500 stands for zero in the data rows.
Every row has a hidden score from 0 to 40. What is each row's score? 20 is about the middle. The score is a weighted sum of the row's numbers plus the product of two more (or one squared), each taken from its middle value.
np.array([623, 574, 614, 458, 548, 416, 460, 540, 481, 608, 560, 523, 437, 559, 481, 485, 529]) ~ 23
np.array([446, 663, 385, 469, 405, 286, 545, 535, 543, 463, 606, 585, 622, 535, 574, 583, 638]) ~ 20
np.array([658, 576, 663, 497, 733, 748, 417, 323, 382, 363, 498, 572, 170, 265, 281, 432, 346]) ~ 25
np.array([424, 561, 440, 399, 439, 459, 574, 616, 535, 506, 493, 524, 682, 604, 540, 513, 515]) ~ 20
np.array([498, 402, 596, 600, 544, 575, 443, 530, 581, 438, 424, 316, 549, 439, 453, 533, 417]) ~ 11
np.array([301, 457, 432, 512, 463, 474, 522, 500, 576, 523, 494, 543, 587, 481, 513, 423, 608]) ~ 19
np.array([619, 522, 530, 510, 577, 452, 488, 442, 392, 476, 391, 417, 435, 410, 418, 360, 364]) ~ 25
np.array([341, 439, 406, 580, 394, 595, 526, 562, 502, 436, 494, 425, 573, 507, 569, 370, 486]) ~ 19
np.array([80, 250, 255, 353, 202, 465, 3, 488, 803, 999, 981, 905, 548, 459, 808, 740, 999]) ~ 21
np.array([269, 392, 371, 652, 424, 515, 458, 520, 556, 428, 423, 449, 519, 402, 358, 280, 520]) ~ 7
np.array([607, 553, 586, 497, 542, 407, 604, 515, 552, 417, 328, 432, 505, 404, 481, 635, 514]) ~ 18
np.array([517, 411, 335, 343, 337, 602, 405, 403, 359, 308, 385, 636, 282, 312, 513, 432, 357]) ~ 33
np.array([583, 595, 502, 473, 386, 356, 617, 545, 497, 466, 422, 434, 624, 600, 594, 598, 445]) ~ 21
np.array([603, 691, 474, 399, 491, 364, 604, 538, 611, 424, 453, 324, 569, 619, 512, 478, 438]) ~ 16
np.array([596, 606, 534, 445, 438, 452, 466, 503, 548, 604, 539, 661, 518, 564, 544, 588, 597]) ~ 22
np.array([600, 590, 511, 482, 546, 445, 587, 535, 524, 477, 486, 363, 568, 480, 493, 472, 471]) ~ 19
np.array([315, 466, 349, 437, 455, 640, 518, 376, 587, 589, 740, 629, 500, 520, 483, 513, 517]) ~ 24
np.array([675, 557, 693, 502, 732, 474, 343, 324, 350, 384, 483, 368, 393, 343, 328, 304, 328]) ~ 15
np.array([485, 525, 346, 331, 559, 630, 508, 622, 566, 519, 664, 596, 475, 549, 532, 521, 529]) ~ 17
np.array([278, 307, 557, 534, 517, 753, 622, 562, 471, 427, 565, 551, 496, 561, 537, 458, 528]) ~ 22
np.array([597, 460, 463, 584, 496, 548, 527, 601, 502, 513, 500, 471, 414, 561, 487, 564, 484]) ~ 17
np.array([455, 364, 405, 479, 500, 414, 551, 504, 505, 726, 632, 634, 620, 568, 566, 659, 614]) ~ 16
np.array([588, 558, 501, 459, 673, 617, 531, 489, 428, 587, 591, 525, 337, 426, 463, 334, 437]) ~ 32
np.array([338, 404, 338, 470, 271, 521, 438, 601, 597, 640, 708, 600, 691, 553, 487, 462, 628]) ~ 14
np.array([604, 519, 502, 503, 445, 487, 524, 507, 576, 605, 541, 570, 527, 520, 469, 660, 564]) ~ 20
np.array([624, 686, 465, 370, 640, 447, 676, 548, 546, 497, 579, 394, 594, 640, 600, 537, 476]) ~ 12
np.array([319, 280, 201, 227, 248, 486, 385, 591, 449, 742, 665, 597, 550, 498, 692, 675, 744]) ~ 33
np.array([542, 562, 494, 544, 524, 478, 641, 585, 512, 397, 502, 581, 493, 454, 553, 597, 545]) ~ 20
np.array([533, 466, 461, 359, 255, 606, 324, 350, 449, 298, 253, 638, 297, 210, 318, 254, 540]) ~ 24
np.array([566, 634, 538, 421, 383, 345, 540, 600, 508, 440, 544, 541, 638, 616, 549, 538, 556]) ~ 20
np.array([554, 665, 514, 556, 434, 460, 663, 560, 553, 468, 507, 362, 555, 444, 543, 416, 393]) ~ 21
np.array([600, 646, 735, 594, 598, 511, 452, 382, 462, 340, 454, 414, 478, 399, 331, 439, 381]) ~ 20
np.array([400, 349, 589, 499, 516, 604, 586, 536, 477, 436, 514, 459, 616, 521, 486, 481, 513]) ~ 21
np.array([526, 633, 514, 514, 398, 442, 477, 569, 535, 521, 517, 461, 552, 481, 547, 503, 514]) ~ 23
np.array([553, 560, 458, 507, 434, 544, 581, 640, 600, 514, 592, 504, 530, 470, 568, 420, 465]) ~ 18
np.array([631, 617, 599, 556, 532, 359, 505, 521, 451, 517, 421, 309, 506, 393, 481, 514, 392]) ~ 12
np.array([563, 470, 541, 478, 454, 570, 526, 591, 546, 572, 476, 504, 383, 618, 582, 486, 600]) ~ 23
np.array([275, 388, 395, 478, 489, 637, 549, 546, 566, 590, 548, 560, 605, 477, 545, 444, 550]) ~ 22
np.array([658, 684, 566, 469, 463, 350, 645, 507, 455, 406, 447, 432, 561, 530, 588, 488, 439]) ~ 24
np.array([553, 635, 696, 527, 558, 489, 532, 481, 435, 543, 462, 429, 499, 511, 458, 370, 442]) ~ 27
np.array([563, 544, 603, 567, 728, 538, 443, 510, 535, 535, 420, 360, 476, 519, 452, 415, 423]) ~ 11
np.array([581, 509, 606, 492, 480, 465, 498, 579, 541, 418, 353, 417, 496, 618, 462, 509, 416]) ~ 14
np.array([555, 512, 692, 629, 700, 596, 383, 383, 500, 364, 433, 394, 424, 335, 394, 489, 408]) ~ 15
np.array([548, 534, 437, 497, 445, 403, 609, 561, 487, 458, 463, 550, 578, 486, 508, 661, 576]) ~ 22
np.array([337, 259, 601, 653, 622, 661, 489, 396, 428, 435, 490, 534, 588, 453, 474, 359, 401]) ~ 16
np.array([565, 562, 532, 496, 423, 316, 588, 580, 450, 415, 473, 372, 554, 528, 538, 592, 545]) ~ 23
np.array([553, 531, 456, 407, 360, 463, 502, 499, 397, 617, 643, 578, 545, 633, 546, 505, 649]) ~ 29
np.array([633, 780, 762, 652, 741, 476, 272, 321, 415, 355, 430, 497, 343, 266, 230, 348, 355]) ~ 18
np.array([557, 560, 452, 588, 401, 397, 641, 515, 547, 456, 423, 430, 633, 421, 568, 476, 465]) ~ 19
np.array([604, 670, 480, 434, 609, 461, 581, 497, 514, 414, 494, 454, 654, 601, 526, 431, 455]) ~ 18
np.array([559, 639, 585, 486, 429, 449, 489, 516, 505, 397, 392, 439, 433, 545, 486, 592, 465]) ~ 23
np.array([508, 539, 444, 430, 478, 465, 541, 449, 406, 632, 594, 644, 589, 495, 657, 604, 604]) ~ 29
np.array([245, 443, 503, 431, 361, 637, 612, 528, 535, 564, 548, 408, 595, 565, 626, 544, 586]) ~ 30
np.array([474, 412, 312, 409, 320, 444, 484, 580, 478, 722, 619, 714, 662, 619, 643, 638, 729]) ~ 25
np.array([369, 348, 302, 450, 339, 384, 476, 496, 503, 818, 758, 726, 727, 630, 617, 648, 753]) ~ 22
np.array([556, 475, 583, 691, 688, 538, 414, 379, 550, 393, 374, 454, 540, 408, 397, 383, 365]) ~ 8
np.array([422, 428, 437, 716, 501, 582, 659, 584, 629, 465, 518, 408, 518, 456, 565, 409, 336]) ~ 10
np.array([607, 518, 555, 570, 592, 439, 463, 469, 467, 397, 417, 384, 400, 612, 472, 443, 449]) ~ 13
np.array([475, 445, 441, 543, 510, 522, 434, 504, 577, 576, 542, 579, 568, 479, 484, 491, 534]) ~ 14
np.array([593, 539, 479, 551, 386, 436, 516, 498, 463, 324, 323, 469, 445, 561, 492, 531, 427]) ~ 16
np.array([647, 620, 561, 524, 528, 566, 481, 516, 469, 391, 450, 447, 412, 378, 464, 521, 451]) ~ 27
np.array([500, 433, 435, 592, 532, 384, 457, 549, 509, 498, 375, 397, 395, 460, 432, 575, 492]) ~ 15
np.array([253, 378, 293, 388, 317, 618, 326, 433, 738, 787, 770, 793, 576, 602, 682, 653, 728]) ~ 16
np.array([479, 448, 361, 487, 284, 293, 350, 411, 483, 820, 809, 794, 574, 497, 590, 565, 697]) ~ 23
np.array([550, 718, 735, 698, 787, 539, 414, 258, 460, 400, 478, 406, 247, 281, 310, 271, 249]) ~ 17
np.array([552, 554, 568, 506, 576, 549, 558, 564, 520, 485, 412, 427, 564, 546, 479, 493, 454]) ~ 18
np.array([611, 586, 542, 375, 403, 379, 660, 496, 524, 497, 547, 589, 570, 705, 702, 515, 562]) ~ 22
np.array([541, 544, 559, 474, 477, 527, 616, 530, 509, 505, 372, 530, 510, 561, 521, 616, 564]) ~ 26
np.array([420, 466, 585, 616, 566, 666, 579, 538, 541, 414, 498, 466, 585, 535, 437, 346, 315]) ~ 15
np.array([386, 205, 391, 495, 589, 479, 498, 472, 509, 655, 457, 463, 374, 399, 473, 492, 600]) ~ 36
np.array([523, 474, 631, 490, 470, 487, 533, 524, 495, 569, 390, 511, 576, 566, 534, 513, 445]) ~ 18
np.array([533, 501, 595, 490, 674, 528, 609, 573, 589, 396, 396, 402, 468, 540, 579, 512, 525]) ~ 13
np.array([555, 554, 502, 398, 511, 408, 497, 557, 470, 516, 495, 546, 497, 623, 520, 672, 581]) ~ 21
np.array([605, 602, 469, 441, 427, 369, 528, 601, 529, 507, 475, 499, 598, 477, 461, 650, 565]) ~ 21
np.array([572, 481, 452, 330, 469, 403, 542, 462, 453, 650, 565, 544, 588, 669, 611, 510, 514]) ~ 20
np.array([522, 395, 328, 428, 353, 419, 509, 498, 518, 407, 489, 370, 384, 438, 552, 639, 488]) ~ 21
np.array([677, 624, 740, 611, 581, 621, 493, 402, 462, 389, 512, 451, 243, 307, 441, 369, 343]) ~ 23
np.array([549, 444, 549, 536, 460, 513, 517, 579, 530, 418, 432, 326, 532, 395, 473, 616, 497]) ~ 22
np.array([562, 500, 527, 576, 519, 459, 506, 482, 508, 349, 359, 454, 408, 585, 426, 464, 436]) ~ 11
np.array([552, 482, 507, 451, 549, 473, 581, 507, 392, 503, 348, 487, 434, 498, 496, 338, 496]) ~ 37
np.array([456, 397, 333, 514, 467, 398, 482, 525, 470, 397, 385, 401, 401, 466, 548, 583, 460]) ~ 17
np.array([353, 300, 168, 217, 513, 591, 168, 493, 400, 870, 999, 961, 680, 661, 599, 455, 853]) ~ 25
np.array([652, 621, 611, 497, 480, 340, 517, 478, 435, 456, 418, 348, 515, 494, 398, 511, 375]) ~ 19
np.array([511, 545, 699, 520, 623, 695, 494, 463, 460, 390, 386, 381, 430, 544, 421, 241, 331]) ~ 26
np.array([600, 584, 554, 444, 566, 544, 551, 454, 402, 464, 498, 464, 497, 360, 420, 308, 387]) ~ 28
np.array([598, 564, 474, 513, 369, 372, 563, 532, 476, 495, 574, 550, 620, 510, 509, 601, 614]) ~ 21
np.array([623, 602, 493, 396, 505, 387, 568, 586, 485, 507, 506, 463, 560, 637, 541, 550, 525]) ~ 20
np.array([503, 563, 471, 419, 462, 447, 464, 617, 518, 609, 583, 642, 536, 619, 611, 581, 678]) ~ 22
np.array([353, 352, 621, 437, 359, 540, 582, 551, 538, 456, 506, 496, 580, 506, 558, 489, 489]) ~ 21
np.array([384, 462, 406, 505, 753, 688, 551, 545, 558, 450, 460, 456, 361, 502, 586, 474, 479]) ~ 12
np.array([510, 545, 512, 371, 583, 507, 483, 482, 560, 619, 507, 582, 586, 515, 477, 541, 567]) ~ 17
np.array([461, 420, 449, 404, 380, 362, 548, 436, 542, 603, 585, 724, 526, 592, 789, 533, 690]) ~ 21
np.array([469, 322, 466, 664, 517, 379, 413, 491, 467, 449, 385, 307, 328, 464, 451, 715, 499]) ~ 12
np.array([614, 700, 540, 467, 450, 331, 577, 528, 488, 479, 414, 481, 564, 586, 552, 633, 535]) ~ 24
np.array([585, 534, 672, 512, 519, 355, 659, 519, 507, 398, 555, 486, 478, 549, 489, 420, 488]) ~ 22
np.array([460, 416, 348, 594, 421, 500, 530, 481, 450, 380, 448, 396, 352, 428, 365, 290, 571]) ~ 8
np.array([504, 514, 458, 498, 507, 434, 561, 514, 490, 535, 395, 526, 515, 595, 565, 511, 530]) ~ 21
np.array([549, 583, 493, 487, 499, 384, 461, 580, 486, 503, 366, 512, 622, 605, 542, 508, 478]) ~ 17
np.array([602, 577, 605, 444, 539, 504, 545, 430, 504, 445, 563, 454, 459, 452, 403, 319, 318]) ~ 25
np.array([485, 524, 648, 475, 429, 400, 253, 650, 518, 684, 624, 694, 522, 590, 585, 562, 587]) ~ 14
np.array([283, 391, 362, 479, 502, 577, 577, 708, 572, 558, 490, 565, 637, 619, 566, 526, 686]) ~ 13
np.array([394, 319, 431, 601, 466, 725, 169, 300, 391, 264, 233, 676, 121, 114, 292, 251, 475]) ~ 15
np.array([568, 573, 586, 837, 792, 624, 227, 139, 363, 284, 414, 526, 407, 80, 223, 227, 248]) ~ 18
np.array([484, 550, 578, 515, 494, 606, 423, 456, 527, 527, 397, 527, 538, 469, 420, 652, 483]) ~ 21
np.array([415, 449, 330, 446, 334, 444, 301, 348, 508, 902, 912, 874, 628, 641, 640, 564, 863]) ~ 24
np.array([374, 340, 601, 694, 709, 789, 410, 430, 452, 347, 457, 372, 516, 464, 385, 408, 309]) ~ 14
np.array([543, 445, 591, 620, 600, 527, 549, 419, 475, 417, 380, 425, 573, 467, 448, 392, 386]) ~ 17
np.array([546, 483, 553, 485, 517, 457, 581, 517, 499, 445, 436, 419, 664, 600, 511, 391, 348]) ~ 14
np.array([479, 473, 541, 453, 413, 452, 630, 604, 545, 486, 458, 459, 573, 628, 587, 465, 547]) ~ 19
np.array([577, 490, 419, 566, 349, 390, 479, 573, 550, 563, 668, 602, 612, 553, 512, 572, 590]) ~ 9
np.array([299, 373, 312, 595, 522, 783, 515, 568, 585, 595, 630, 555, 446, 514, 498, 499, 567]) ~ 20
np.array([389, 480, 443, 607, 454, 513, 559, 531, 547, 451, 470, 413, 621, 533, 532, 522, 449]) ~ 16
np.array([386, 171, 212, 437, 543, 486, 482, 495, 483, 534, 571, 366, 230, 410, 432, 568, 589]) ~ 31
np.array([523, 509, 492, 499, 620, 536, 302, 333, 323, 486, 369, 408, 312, 237, 366, 443, 398]) ~ 20
np.array([486, 401, 333, 332, 299, 434, 469, 555, 489, 372, 453, 431, 393, 449, 477, 520, 527]) ~ 23
np.array([527, 454, 524, 611, 606, 651, 578, 523, 523, 497, 464, 463, 376, 550, 515, 529, 438]) ~ 18
np.array([687, 625, 544, 527, 610, 422, 542, 505, 519, 396, 353, 394, 533, 464, 485, 448, 377]) ~ 13
np.array([605, 569, 591, 582, 739, 544, 355, 346, 317, 604, 449, 351, 376, 361, 286, 310, 291]) ~ 18
np.array([650, 659, 514, 465, 455, 312, 622, 506, 452, 456, 489, 504, 625, 607, 556, 613, 555]) ~ 24
np.array([694, 609, 618, 572, 557, 494, 401, 416, 401, 257, 421, 461, 348, 388, 314, 468, 296]) ~ 19
np.array([506, 562, 522, 492, 363, 633, 440, 382, 457, 262, 313, 516, 258, 363, 297, 348, 352]) ~ 30
np.array([556, 507, 353, 544, 417, 372, 454, 469, 481, 640, 674, 595, 634, 497, 481, 454, 627]) ~ 18
np.array([580, 627, 558, 493, 491, 400, 596, 604, 503, 466, 386, 427, 607, 574, 468, 468, 467]) ~ 20
np.array([335, 433, 678, 448, 655, 801, 377, 410, 444, 532, 571, 537, 530, 423, 394, 267, 397]) ~ 19
np.array([557, 485, 438, 502, 337, 473, 490, 490, 426, 342, 415, 380, 312, 470, 390, 449, 481]) ~ 19
np.array([632, 610, 510, 478, 440, 377, 608, 555, 478, 459, 456, 518, 587, 463, 470, 674, 575]) ~ 25
np.array([601, 700, 729, 649, 551, 442, 569, 508, 516, 398, 478, 414, 339, 389, 470, 435, 429]) ~ 20
np.array([590, 533, 613, 524, 582, 486, 543, 506, 520, 431, 379, 381, 597, 483, 439, 445, 446]) ~ 17
np.array([625, 705, 676, 485, 590, 418, 440, 511, 415, 520, 456, 451, 574, 470, 438, 424, 367]) ~ 13
np.array([525, 651, 510, 406, 336, 355, 487, 593, 477, 457, 488, 439, 556, 569, 554, 566, 633]) ~ 29
np.array([548, 574, 550, 559, 510, 566, 324, 338, 426, 204, 307, 477, 199, 254, 336, 285, 275]) ~ 23
np.array([604, 597, 572, 451, 500, 389, 511, 508, 409, 474, 463, 377, 560, 516, 501, 468, 391]) ~ 19
np.array([604, 535, 517, 480, 563, 672, 459, 378, 426, 673, 560, 504, 304, 569, 477, 425, 475]) ~ 38
np.array([581, 492, 573, 630, 562, 507, 487, 455, 536, 378, 337, 405, 527, 381, 427, 499, 381]) ~ 14
np.array([566, 545, 467, 420, 411, 361, 587, 584, 453, 478, 500, 556, 589, 509, 520, 637, 607]) ~ 25
np.array([379, 249, 299, 337, 230, 357, 399, 589, 478, 709, 631, 576, 505, 511, 617, 747, 717]) ~ 24
np.array([539, 640, 451, 513, 378, 429, 533, 493, 528, 614, 725, 608, 557, 542, 638, 471, 532]) ~ 22
np.array([605, 710, 730, 614, 581, 534, 438, 499, 487, 345, 444, 433, 281, 350, 455, 519, 378]) ~ 21
np.array([610, 518, 671, 516, 448, 438, 472, 444, 563, 458, 410, 455, 569, 431, 429, 504, 457]) ~ 17
np.array([544, 544, 519, 689, 552, 488, 518, 381, 602, 381, 413, 328, 508, 336, 415, 302, 353]) ~ 14
np.array([486, 389, 728, 534, 641, 632, 519, 406, 481, 451, 471, 323, 540, 441, 412, 323, 402]) ~ 20
np.array([492, 565, 482, 389, 395, 413, 583, 538, 535, 605, 631, 595, 608, 701, 651, 558, 566]) ~ 21
np.array([556, 592, 547, 386, 452, 476, 613, 494, 464, 408, 340, 544, 590, 598, 639, 401, 439]) ~ 26
np.array([691, 652, 736, 605, 555, 404, 447, 478, 486, 517, 383, 332, 528, 357, 449, 547, 415]) ~ 14
np.array([462, 495, 662, 562, 540, 455, 587, 546, 522, 456, 408, 332, 548, 550, 437, 328, 429]) ~ 24
np.array([508, 431, 577, 553, 657, 564, 585, 420, 410, 262, 321, 540, 357, 504, 517, 327, 357]) ~ 20
np.array([565, 544, 549, 512, 438, 371, 453, 537, 566, 467, 506, 495, 535, 613, 562, 477, 474]) ~ 11
np.array([539, 594, 567, 560, 459, 421, 479, 549, 519, 419, 329, 486, 469, 529, 470, 640, 445]) ~ 17
np.array([444, 483, 489, 663, 448, 594, 624, 528, 574, 421, 346, 382, 664, 481, 404, 381, 319]) ~ 17
np.array([511, 518, 514, 445, 473, 400, 614, 478, 426, 590, 557, 590, 518, 536, 731, 606, 529]) ~ 18
np.array([560, 645, 710, 634, 772, 484, 312, 221, 427, 328, 537, 462, 429, 348, 304, 217, 285]) ~ 13
np.array([657, 705, 624, 493, 683, 482, 453, 294, 444, 371, 461, 470, 517, 423, 294, 251, 304]) ~ 24
np.array([618, 691, 714, 596, 490, 477, 442, 337, 426, 451, 354, 248, 411, 420, 446, 398, 305]) ~ 22
np.array([432, 313, 405, 671, 511, 698, 732, 664, 503, 461, 447, 450, 398, 498, 558, 554, 513]) ~ 19
np.array([338, 318, 373, 765, 654, 653, 482, 380, 386, 299, 362, 520, 422, 357, 380, 307, 274]) ~ 15
np.array([535, 537, 561, 558, 605, 502, 620, 524, 459, 455, 419, 443, 386, 548, 430, 439, 424]) ~ 30
np.array([652, 740, 656, 560, 566, 445, 506, 418, 504, 350, 401, 365, 390, 524, 423, 380, 325]) ~ 19
np.array([545, 498, 407, 590, 477, 526, 411, 377, 447, 317, 300, 470, 342, 435, 393, 435, 299]) ~ 18
np.array([406, 480, 413, 276, 366, 469, 443, 493, 489, 691, 584, 637, 506, 683, 653, 757, 713]) ~ 28
np.array([552, 474, 402, 418, 376, 452, 636, 614, 533, 489, 449, 470, 580, 594, 531, 583, 632]) ~ 18
np.array([575, 539, 624, 545, 421, 501, 468, 516, 524, 467, 455, 418, 478, 474, 413, 468, 437]) ~ 20
np.array([498, 528, 407, 383, 429, 435, 552, 618, 509, 519, 561, 520, 687, 633, 510, 483, 562]) ~ 19
np.array([493, 465, 516, 437, 357, 433, 556, 509, 524, 552, 709, 693, 688, 616, 521, 549, 669]) ~ 16
